In the rows, zero is written as 128.
One turn sends every row of this set to another row. A few are shown first. Where does it send the rows asked after them?
Dasa: [127 159 139 127 129 152 125 118 154 147 130 134 105 132  58 156 131 146
 151 132 127 128 130 113 120 153 141 135 135 138 143 156 117 142  99 122
 122 133]
Kapu: [129  93 173 109 138 144 135 133 126 123 126 107 146 137 122 121 120 127
 144 134 125 136 126 128 123 162 127 124 153 118 122  60 122 127 131 154
 113 126]
fep: [136  78  93 134 126 118 130 129 141 143 129 129 163 113 184 136 106 107
 136  98 146 131 134 118 127 140 143 140 149 128 152 134 124 118 152 113
 122 113]
Kot: [129 155 112 146 117 134 124 119 153 157 106 108 127 151  76 121 159 132
 118 102 146 133 104 122 134 105 142 124 126 133 150 180 118 146 134 154
 131 119]
fuze: [138  81  96 129 124 120 124 124 149 152 136 135 161 114 183 141 106 111
 143 103 144 127 126 112 132 138 148 143 140 123 145 130 126 125 147 107
 127 114]
nef: [103 110  85 119 121 144 128 137 110 149  58 118  92 125 124 109 134 141
 128 106 156 144 133 138 125 107 131 125 131 160 162 105 131 123 142 132
 134 113]
Leza: [115 168 105 123 142 134 140 133 135 130 192 124 130 133 160 123 131 118
 103 112 146 140 148 137 127 149 138 104 146 117 152 139 122 126 150 136
 123 118]
nogu: [126 147 111 151 121 132 132 123 143 145  97 104 128 155  79 117 160 130
 112 100 146 136 116 125 131 103 137 121 139 137 153 183 116 140 142 161
 125 119]
Mena: [133  79  93 129 121 117 131 129 145 152 133 133 163 109 180 133 104 105
 136  95 148 130 132 120 131 143 146 141 145 127 155 136 125 119 149 114
 130 110]
ropi: [117 103 158  89 126 128 115 135 125 154 127  88 173 120 121 122 142 148
 128 121 145 128 122 135 132 100 135 107 136 119 135  91 112 117  80 141
 140 127]
Fepan: [135 113 110 110 137 165 127 120 145 147 104 141  49 145 126 151 138 139
 121 138 148 128 150 124 132 155 136 127 138 137 145 155 116 133 117 143
 129 124]
vabu: [134 144 113 157 126 133 130 120 138 136  92 100 124 163  87 123 164 132
 115 109 141 138 120 118 128  97 134 123 141 138 144 176 110 146 145 156
 117 123]
pezi: [120 100 160  94 132 130 116 132 120 146 124  85 172 127 129 125 145 150
 130 127 142 129 126 129 130  96 131 109 140 120 128  87 110 118  85 138
 135 131]
mafe: [108 127  93 105 113 149 114 125 137 176  80 131  92 118 118 120 131 145
 140 111 155 133 106 128 134 112 146 131 106 152 155 100 140 135 129 122
 150 112]
bena: [126 165 108 129 148 140 134 126 136 125 188 122 124 140 170 134 135 126
 110 123 141 136 146 126 126 142 137 106 146 118 137 128 121 136 151 128
 113 125]
tabi: [119 171 107 120 141 137 135 130 144 139 198 127 130 133 159 127 132 123
 107 115 147 137 138 133 130 150 144 107 137 116 146 138 126 134 147 131
 125 120]
nin: [117 122  97 116 125 153 109 119 129 164  72 125  90 129 130 129 134 149
 145 120 149 134 112 116 132 102 140 133 111 154 140  92 135 142 133 115
 136 118]
zepa: [115 110  92 123 129 151 117 128 114 147  60 119  86 135 137 121 137 145
 137 118 148 140 128 124 125  98 132 130 126 158 145  95 127 135 142 123
 127 118]
Vonil: [134  92 115 141 134 138 127 128 129 139 142 113 201 125  91 134 118  85
 138 128 127 139 154 122 127 106 132 119 137 127 147 102 111 128 148 103
 122 126]
tozus: [114 156 132 126 122 145 138 131 149 145 123 134 109 123  48 139 130 138
 140 119 134 135 139 131 117 161 140 128 143 141 164 170 120 128 102 135
 126 127]
Lepa: [134 117 110 106 134 167 126 120 151 153 112 144  52 141 123 150 138 140
 122 135 149 126 144 127 135 159 138 129 131 136 147 157 119 132 113 142
 134 122]
vonod: [116  95 171 100 126 137 144 143 129 133 132 111 153 126 106 106 116 119
 136 121 133 138 124 145 125 175 132 119 152 120 144  74 127 116 130 169
 126 119]
pusa: [135  83  95 127 121 118 126 125 149 155 136 136 163 109 179 135 105 108
 138  99 148 128 125 119 133 142 149 144 140 123 152 134 127 122 146 110
 130 111]
voz: [132  97 116 136 131 139 120 126 139 150 150 116 203 118  87 136 116  84
 142 126 130 137 144 122 130 110 135 120 127 126 149 102 112 129 142 103
 130 123]
zakom: [113  95 156  94 127 126 125 141 114 145 118  82 174 123 122 114 141 144
 121 118 147 133 135 142 127 100 130 104 148 121 140  94 110 109  86 149
 136 126]
Kulug: [136 149 138 141 142 153 127 118 142 125 115 124  96 145  75 163 137 150
 150 140 120 131 144 106 115 140 133 134 150 143 131 149 111 145 107 119
 104 139]
Noz: [130  96 114 135 128 136 127 130 137 148 148 117 203 117  84 130 115  84
 137 122 134 139 148 128 130 112 135 119 130 126 154 104 114 126 143 106
 132 122]
nebe: [130  91 114 140 129 136 129 133 130 142 142 113 202 120  89 129 116  84
 136 123 130 140 155 128 128 110 132 117 135 127 153 105 111 122 145 108
 126 122]
Nevik: [128 118 107 103 130 163 131 123 150 153 112 145  54 137 117 144 135 137
 118 132 152 129 147 131 134 163 138 125 134 136 154 161 119 129 115 147
 137 120]
kita: [122  92 169 108 134 139 143 141 121 121 124 107 150 132 117 111 120 122
 136 128 129 141 133 139 121 169 126 120 159 119 134  69 122 120 135 165
 116 122]
Pim: [137  93 117 139 134 140 122 126 135 146 146 114 199 124  90 137 117  86
 140 128 126 137 149 119 130 106 133 121 132 126 143  98 113 131 143 100
 124 126]
mezu: [132 110 108 111 136 164 132 126 141 141 103 138  50 144 126 146 138 138
 116 134 148 132 155 129 132 159 134 126 143 137 150 160 115 128 121 146
 127 122]
bof: [131 100 177 102 133 144 129 130 138 137 139 114 147 132 113 124 119 127
 150 133 125 131 114 126 128 167 137 125 142 116 122  59 126 131 124 151
 122 125]
Zela: [124 170 109 125 145 139 130 124 144 135 198 124 126 138 166 135 133 126
 112 122 142 136 138 124 129 145 143 108 138 116 137 131 123 138 145 127
 122 123]
vagas: [114 102 155  88 125 126 122 139 120 153 123  86 175 117 118 115 142 144
 125 118 146 131 127 142 129 103 135 104 142 118 142  95 113 111  83 145
 143 125]
fodub: [128 141 131 147 142 147 139 129 126 112 102 117 101 143  72 149 138 143
 140 134 124 140 162 118 106 142 125 127 167 148 145 158 106 131 119 132
  99 135]
poto: [127 114 106 106 134 163 133 128 144 149 107 141  53 140 121 141 136 134
 114 130 153 131 155 134 133 161 133 127 138 138 157 163 118 126 119 150
 134 120]
sil: [123 101 174  97 125 141 134 135 140 143 138 115 154 123 106 113 115 123
 143 125 132 133 114 138 130 174 137 121 141 116 135  66 130 124 122 160
 131 120]
gen: [139  79  96 133 127 121 127 126 143 145 132 132 161 116 188 139 108 110
 141 102 143 127 132 113 130 135 145 143 146 128 146 130 122 126 150 107
 122 114]
Buzo: [100 118  88 109 110 144 125 135 125 167  71 127  97 113 115 107 131 137
 131 104 160 141 119 142 130 115 142 125 117 155 169 109 138 124 133 133
 147 110]
Sivub: [118  95 155  95 132 127 121 138 113 140 116  83 172 127 129 120 144 149
 125 125 142 131 134 134 126  96 130 105 148 122 132  90 109 115  88 141
 132 128]
lemo: [134 154 117 149 123 138 118 112 155 156 106 106 126 158  83 130 161 136
 124 110 141 127 100 112 136  98 144 126 125 132 138 173 117 153 134 147
 125 124]
nok: [120 164 105 130 147 136 138 132 131 122 188 120 125 138 169 127 134 122
 101 119 143 142 152 134 124 145 136 105 152 121 144 135 120 129 155 134
 115 122]
naso: [138 147 117 157 129 138 122 112 146 142  98 101 122 167  90 132 165 138
 122 113 139 132 110 110 130  93 140 127 134 137 133 169 112 155 140 147
 116 126]
Zipo: [114 146 128 138 129 141 148 136 131 123 107 122 107 130  59 134 132 136
 132 119 132 142 161 134 110 155 129 124 161 146 167 171 111 122 114 144
 114 128]

Kot moves to lemo
Buzo moves to mafe
And these:
tozus moves to Dasa
nok moves to Leza
zakom moves to vagas
Fepan moves to mezu
Noz moves to voz
sil moves to bof
pusa moves to fuze

One turn sends every row of this set to another row. A few are shown first. Where does it send the rows asked after them?
bom: [143 135 151  99 131 119 144 144 143 139 130  97 157 130 111 141 102 131
 133 151 103 134 144 162 121 127 133  86 142 116 158 125 151 136 142 104
 119 129 160  99 166 128 147 130 111 117 136 142 153 121 163 110 129 135
 129]
navu: [169 141 153 103 142 128 127 147 141 131 111  88 152 126 112 135  90 112
 117 142 105 154 147 152  97 129 128  99 114 120 150 127 126 126 152 122
  97 147 137 103 152 131 144 133  92 120 122 123 152 131 144 109 121 148
 129]
Nama: [152 150 117 157 142 161 111 126 114 127 120 151 122 101 140 114 132 133
 137 113 142 115 119  94 152 111 149 122 108 124  92 111 122 122 145 141
 120  99  68 146 110 142 154 134 127 147  76 149 126 133 138 118 141 117
 130]
zodes: [140 144 145 137 110 145 142 117 119 139 129 150 131  95 125 105 120 150
 127 112 117 108 131 101 143 120 128 114 121 120 122  96 112 147 130 121
 114 121  79 151 109 137 184  94 129 131 116 139 131 103 135  89 166 133
 148]
bizez: [141 100 117 134 156 128  92 132 118 105 103  97 139 151  96 158 118 100
 130 105 118 112 117 148  97 125 103 103  97  79 132 133 138  92 129 122
 112 122 119 139 144 110 144 132 107 141 115 136 136 130 123  88 138 156
 119]
gipi: [120 108  97 106 170  89 149 131 143 147 147 122 124 139 127 144 144 129
 132 131 131 119 128 140 117 106 132 135 136  93 164 142 151 126 161 120
 130 114 133  83 139 138 126 178 109 135 121 122 129 149 166 136 109 126
 128]
Zoki: [118 142 100 145 117 143 113 140 132 150 137 133 129 101 140 120 117 155
 132 103 129 113 159 132 135 149 136 117 109 149  91  95 109 106 132 152
 143 110 120 159  96 141 134 112 116 122 118 121 123 125 108 127 138  83
  99]
Meken: [170 122 115 139 143 131 109 120 162 110 107  99 115 165  95 129 124  96
 133 152 142 102 110 142 105 148 143 157 108 128 122 112 158 122 122 153
 141 119 137 118 113 128 125 142 134 150 157 133 139 126 134  99 136 160
 134]
vik: [151 145  99 119 117 114 161 143  96 136 153 141 131 109 134 115 134 134
 117  96 130 124 131 106 132 103 143 117 144 133 109 110 101 151 152 103
 120 116  87 129  99 130 125  93 121 152 120 150 108 124 127 115 146 130
 131]
bod: [119  91  97 135 157 151 138 136 158 128 164 113 111 140  99 121 114 107
 124 155 127 140 121 129 113 137 132 174 114  89 128 124 138 122 119 156
 110 140 151 124 114 107 150 143  98 127 127 120 150 103 140 151 110 131
 127]
bir: [118 154 118 122 118  93 115 120 131 146 135 166 117  86 147 114 151 148
 141 106 119 108 141 103 113 154 133 136 118 111 111 108  98 120 139 133
 138 111 115 144  94 140 126 130 118 119 124 125 128 132  83 118 111 105
 141]
Gov: [137 167 111 125 121 119 140 129 134 144 144 169 121  83 136 128 140 134
 138 104 127 112 129 110 121 134 132 134 134 100 112  99  98 139 137 129
 114 109 105 128  98 130 130 121 112 127  91 158 114 101  94 128 112 109
 168]
gef: [114 115  87 102 164  87 140 105 123 151 168 119 115 139 133 152 137 142
 117 130 126 108 143 139 124 103 119 136 128 110 175 152 124 125 161 123
 139 131 117  96 131 131 139 172 105 145 115 110 120 122 163 129 118 122
 132]
Kor: [162 129 118 146 124 110 104  97 141  99 112 100 113 170 114 146 133 124
 146 144 153  85 126 140 136 143 135 158 106 142 132 129 149 134 115 149
 154 107 134 116 126 137 132 148 152 148 143 124 135 109 135 100 153 141
 122]
bal: [110 114 133 134 127 132 135  98 118 145 134 145 137  76 128 107 144 155
 114 105 107 113 146 102 124 141 136  90 119 121 116 103 122 128 136 122
 146 131  99 151 107 129 179  88 133 136 121 122 136 128 129  94 155 118
 132]
nepon: [136 170  87 141 108 160 123 139 146 143 137 145 114 107 128 129 118 162
 122 109 138 105 128 139 141 130 129 123 121 148 105 105 101 118 136 156
 140 104 103 128  94 141 138 117 120 133 107 149 104 110 131 122 156  91
 133]
pizig: [104  93 115 119 141 152 127 135 169 131 148 115 117 133 101 129 116 126
 158 145 134 132 132 130 129 153 121 176 115  81 148 130 160 130 112 152
 111 110 150 105 128 120 144 157 113 109 130 127 147 104 138 148 124 116
 129]
duzud: [163 151 168  90 135 118 128 125 124 136 124  95 154 115 127 149 105 125
 137 157 107 132 159 152 124 126 136  98 137 133 158 137 121 146 144 118
 120 146 143  97 160 130 153 138 124 129 117 140 146 111 149 110 119 138
 141]
Rutap: [127 106 133 145 158 120  94 115 116 110 117 106 155 146 107 156 112 110
 154 120 117 107 127 131 126 133 116  94 110  70 138 127 175 111 129  98
 109 104 129 142 167 118 132 144 109 136 110 146 142 124 132 104 130 159
 121]
Gube: [156 117 114 144 131 129 103 116 156 104 114  90 124 172 103 139 115 123
 155 140 143 104 123 139 134 150 138 153 109 129 130 120 167 129 125 128
 143 100 134 107 138 137 110 145 138 142 153 133 141 137 149 123 160 147
 105]
mok: [131 131 115 103 118 114 142 138  97 132 146 142 135  83 144  94 147 141
 118 111 120 147 144  92 115 132 161 112 133 138 105 122 111 135 149 117
 143 126 110 126  94 127 122  96 125 142 136 138 129 151 115 116 128 115
 117]
Zimu: [118 109 113 113 137 155 126 130 131 121 162 114 113 131 115 123 119 116
 149 157 137 139 143 127 138 139 139 182 115 104 137 145 151 135 110 167
 115 124 148 118 121 112 145 155 120 124 114 134 144  82 129 151 105 114
 125]
tuf: [125  98 130 135 149 133  89 123  89 101 125  99 161 143 115 170 112 107
 143 110 135 111 139 134 132 119 113  93 105  95 136 146 154 113 123 117
 111 116 125 142 147 111 142 132 116 152 101 138 122 101 121 100 130 148
 115]
nada: [146 137 131 157 149 137 118 104 121 137 113 141 133  88 151 112 144 128
 135 113 129 107 149 104 136 137 167 102 110 144  85  94 132 123 145 139
 147 110  95 154 112 152 150 125 139 140  87 130 143 151 126 122 127 113
 117]
kaz: [129 120  97 112 168  92 150 114 157 149 147 123 118 145 118 138 121 121
 107 135 111 114 132 154  93 110 121 141 125 104 158 136 124 119 166 124
 126 143 111 108 130 144 145 174  99 134 120 109 132 144 163 139 114 157
 127]

bal moves to bir
kaz moves to Meken
And these:
Zimu moves to tuf
gipi moves to Gube
Gov moves to Nama

